Look-ups in named tables: a row name and a column name give one cell, copied from the table.

Table kuf
	dureziz	gifid	kod	dunefan	begibel	bov	sagetat
puf	0.301	0.732	0.270	0.712	0.740	0.740	0.669
lutevaz	0.732	0.290	0.717	0.726	0.272	0.599	0.289
lib	0.256	0.446	0.683	0.257	0.266	0.743	0.260
fov	0.736	0.285	0.739	0.745	0.270	0.677	0.272
vutar	0.749	0.247	0.640	0.750	0.459	0.372	0.412
giz	0.707	0.265	0.743	0.744	0.284	0.726	0.264
zorasem	0.272	0.509	0.743	0.264	0.269	0.757	0.282
zot	0.669	0.264	0.460	0.392	0.726	0.332	0.732
nadalig	0.273	0.467	0.685	0.264	0.265	0.747	0.278
girupa	0.286	0.694	0.484	0.404	0.285	0.750	0.290
piv	0.268	0.654	0.574	0.355	0.273	0.736	0.293
rov	0.744	0.289	0.702	0.743	0.312	0.534	0.327
pegi	0.302	0.742	0.255	0.642	0.754	0.754	0.714

fov, dureziz -> 0.736
giz, sagetat -> 0.264
zot, begibel -> 0.726
piv, bov -> 0.736
piv, gifid -> 0.654
puf, kod -> 0.270

gug
        bimeto  lalebes
zezi        73       67
kisi        60       64
lud         89       45
puzove      67       87
gupi        45       97
ginuba      51       77
kavev       65       84
labu        75       63
nodos       67        2
mibo        75       72

lalebes of kavev: 84
bimeto of mibo: 75
lalebes of nodos: 2
bimeto of puzove: 67
lalebes of puzove: 87
lalebes of mibo: 72
bimeto of gupi: 45
lalebes of kisi: 64
bimeto of kisi: 60
bimeto of kavev: 65
lalebes of lud: 45
lalebes of labu: 63
lalebes of zezi: 67
bimeto of labu: 75
bimeto of zezi: 73
bimeto of ginuba: 51
lalebes of ginuba: 77
bimeto of nodos: 67
bimeto of lud: 89
lalebes of gupi: 97

ramef =
         gimova  mem  guv
mepesa       26   20   80
rivikif      64   10   30
nurevu       57   33   23
tofako       18   14   43
besinik      35   21   14

What is the guv of besinik in ramef?
14
What is the mem of tofako in ramef?
14
What is the guv of mepesa in ramef?
80
What is the mem of besinik in ramef?
21
What is the mem of rivikif in ramef?
10
What is the guv of tofako in ramef?
43
What is the gimova of nurevu in ramef?
57
What is the mem of nurevu in ramef?
33
What is the gimova of mepesa in ramef?
26
What is the guv of nurevu in ramef?
23
What is the gimova of besinik in ramef?
35
What is the gimova of tofako in ramef?
18
What is the gimova of rivikif in ramef?
64
What is the mem of mepesa in ramef?
20
What is the guv of rivikif in ramef?
30
Which row has the largest gimova? rivikif

vonod =
|  | veb | kelu | vot | fezakif | lom | zep |
|---|---|---|---|---|---|---|
| pimok | -31 | -88 | 54 | -91 | 31 | 55 |
| tul | 53 | -86 | 37 | -86 | -93 | 42 |
| fab | 54 | -72 | 14 | -80 | -90 | 46 |
| sufo | 49 | -87 | 39 | -86 | -78 | 48 |
| vepapi | 51 | -44 | -36 | -56 | -88 | 17 |
| mon | -12 | 48 | 44 | -32 | 17 | 50 |
| vufot | 45 | 54 | 49 | 27 | -33 | 53 |
| ralaku | 52 | -84 | 45 | -86 | -88 | 48 |
| rivosev | 8 | 46 | 46 | -16 | 11 | 54 |
| vuput | -89 | -90 | 38 | -77 | 53 | -43 |
| ren | -89 | -88 | 49 | -89 | 52 | -85 |
| pegov | 48 | -91 | 39 | -92 | -92 | 38 |
| tesu | 44 | 52 | 48 | 31 | -41 | 54 |
| batevi | -91 | -87 | 49 | -89 | 50 | 27 |

kelu of pegov = -91
veb of vepapi = 51
kelu of fab = -72
veb of tesu = 44
veb of vuput = -89
zep of vuput = -43
lom of vuput = 53
veb of tul = 53
lom of fab = -90

dima =
cols = fumapam, zib, rike, sovel, ket, fip, bubo, buzab, pimegik
nodof: [88, 125, 114, 187, 159, 158, 170, 56, 161]
kulabu: [94, 130, 118, 184, 158, 163, 169, 69, 163]
nason: [203, 164, 180, 118, 144, 130, 130, 221, 135]
panut: [154, 159, 152, 155, 151, 153, 157, 155, 152]
nekoda: [166, 161, 160, 151, 153, 148, 154, 168, 150]
muv: [203, 164, 180, 118, 145, 129, 130, 221, 134]
liv: [212, 156, 224, 228, 250, 140, 197, 149, 193]
zem: [92, 127, 117, 187, 160, 160, 170, 62, 162]
bam: [194, 160, 174, 117, 141, 132, 128, 214, 134]
degadu: [101, 132, 124, 185, 162, 160, 170, 74, 163]
lopu: [113, 134, 131, 174, 159, 159, 163, 94, 161]
guzaba: [121, 175, 115, 135, 107, 183, 155, 157, 147]
dedozuk: [96, 129, 121, 185, 161, 161, 170, 70, 163]

What is the ket of liv in dima?
250
What is the ket of guzaba in dima?
107
What is the sovel of liv in dima?
228
What is the fumapam of liv in dima?
212
What is the sovel of dedozuk in dima?
185
What is the fumapam of guzaba in dima?
121
What is the pimegik of guzaba in dima?
147
What is the fumapam of nekoda in dima?
166
What is the sovel of muv in dima?
118
What is the zib of lopu in dima?
134
What is the zib of panut in dima?
159
What is the buzab of degadu in dima?
74
What is the pimegik of dedozuk in dima?
163
What is the bubo of nodof in dima?
170
What is the rike of nodof in dima?
114
What is the pimegik of nekoda in dima?
150
What is the sovel of nekoda in dima?
151
What is the ket of bam in dima?
141
What is the zib of muv in dima?
164

Table rozor
columns: nes, bufo, pov, sororud, vudup, bib, totat, zur, makuna, gezo
tibidil: [4.9, 5.5, -4.3, -6.8, -0.2, -2.9, 3.0, -0.7, 1.1, -3.4]
bak: [2.9, 5.7, -4.5, -6.1, -1.2, -2.2, 2.5, 0.1, 1.5, -3.9]
sig: [0.8, 2.9, -3.5, -4.7, -0.5, -1.2, 1.0, -0.7, 0.6, -3.9]
betevik: [0.8, 2.6, -3.5, -4.4, -0.5, -1.0, 1.0, -0.9, 0.7, -3.8]
bifopa: [0.0, 2.7, -3.4, -4.0, -0.2, -0.4, -1.1, 0.4, 1.0, -4.7]
silope: [-2.5, -1.9, -3.6, -2.8, -1.1, -1.4, 2.0, -3.2, 1.2, -5.6]
lifubet: [0.1, 3.6, -3.7, -3.7, 0.1, -0.4, -1.7, 0.6, 1.2, -5.0]
kepodi: [-2.5, -1.5, -3.6, -2.5, -0.8, -0.9, 1.9, -3.0, 1.0, -5.2]

sig, vudup -> -0.5
kepodi, bib -> -0.9
lifubet, zur -> 0.6
betevik, gezo -> -3.8
bak, vudup -> -1.2
lifubet, vudup -> 0.1
bak, pov -> -4.5
betevik, pov -> -3.5
sig, nes -> 0.8
silope, bufo -> -1.9
tibidil, zur -> -0.7
sig, bib -> -1.2
bak, makuna -> 1.5
silope, nes -> -2.5
kepodi, zur -> -3.0
sig, zur -> -0.7
Row with the largest makuna: bak

lus.tsv
	mazen	bipa	los	lelubo	lebi	degusa	kububag
futu	0.48	0.36	0.77	0.60	0.75	0.23	0.69
vakoni	0.47	0.23	0.87	0.66	0.69	0.31	0.69
bot	0.50	0.63	0.72	0.44	0.87	0.89	0.96

What is the mazen of vakoni in lus?
0.47
What is the kububag of futu in lus?
0.69
What is the kububag of bot in lus?
0.96
What is the los of bot in lus?
0.72
What is the lelubo of bot in lus?
0.44
What is the bipa of bot in lus?
0.63
What is the kububag of vakoni in lus?
0.69
What is the degusa of futu in lus?
0.23
What is the bipa of vakoni in lus?
0.23
What is the bipa of futu in lus?
0.36
What is the lebi of vakoni in lus?
0.69
What is the mazen of bot in lus?
0.50
What is the lebi of bot in lus?
0.87
What is the los of futu in lus?
0.77
What is the lebi of futu in lus?
0.75
What is the lelubo of futu in lus?
0.60
What is the lelubo of vakoni in lus?
0.66
What is the degusa of vakoni in lus?
0.31
What is the degusa of bot in lus?
0.89

Table fub
fields: dek, mit, nusos, rugam
lel: [-0.50, 0.25, 0.28, -0.56]
miv: [-0.23, 0.07, -0.04, -0.33]
nam: [-0.68, 0.38, 0.47, -0.71]
mokezi: [-0.23, -0.36, -0.13, 0.03]
deleves: [-0.80, 0.61, 0.62, -0.94]
reluv: [-0.05, -0.27, -0.24, -0.01]
faduri: [0.53, -0.83, -0.88, 0.62]

rugam of reluv = -0.01
dek of faduri = 0.53
dek of lel = -0.50
mit of reluv = -0.27
rugam of mokezi = 0.03
dek of reluv = -0.05
mit of deleves = 0.61
nusos of faduri = -0.88
nusos of reluv = -0.24
rugam of faduri = 0.62
dek of nam = -0.68
dek of miv = -0.23
dek of mokezi = -0.23
nusos of mokezi = -0.13
mit of lel = 0.25
mit of mokezi = -0.36
nusos of miv = -0.04
rugam of miv = -0.33

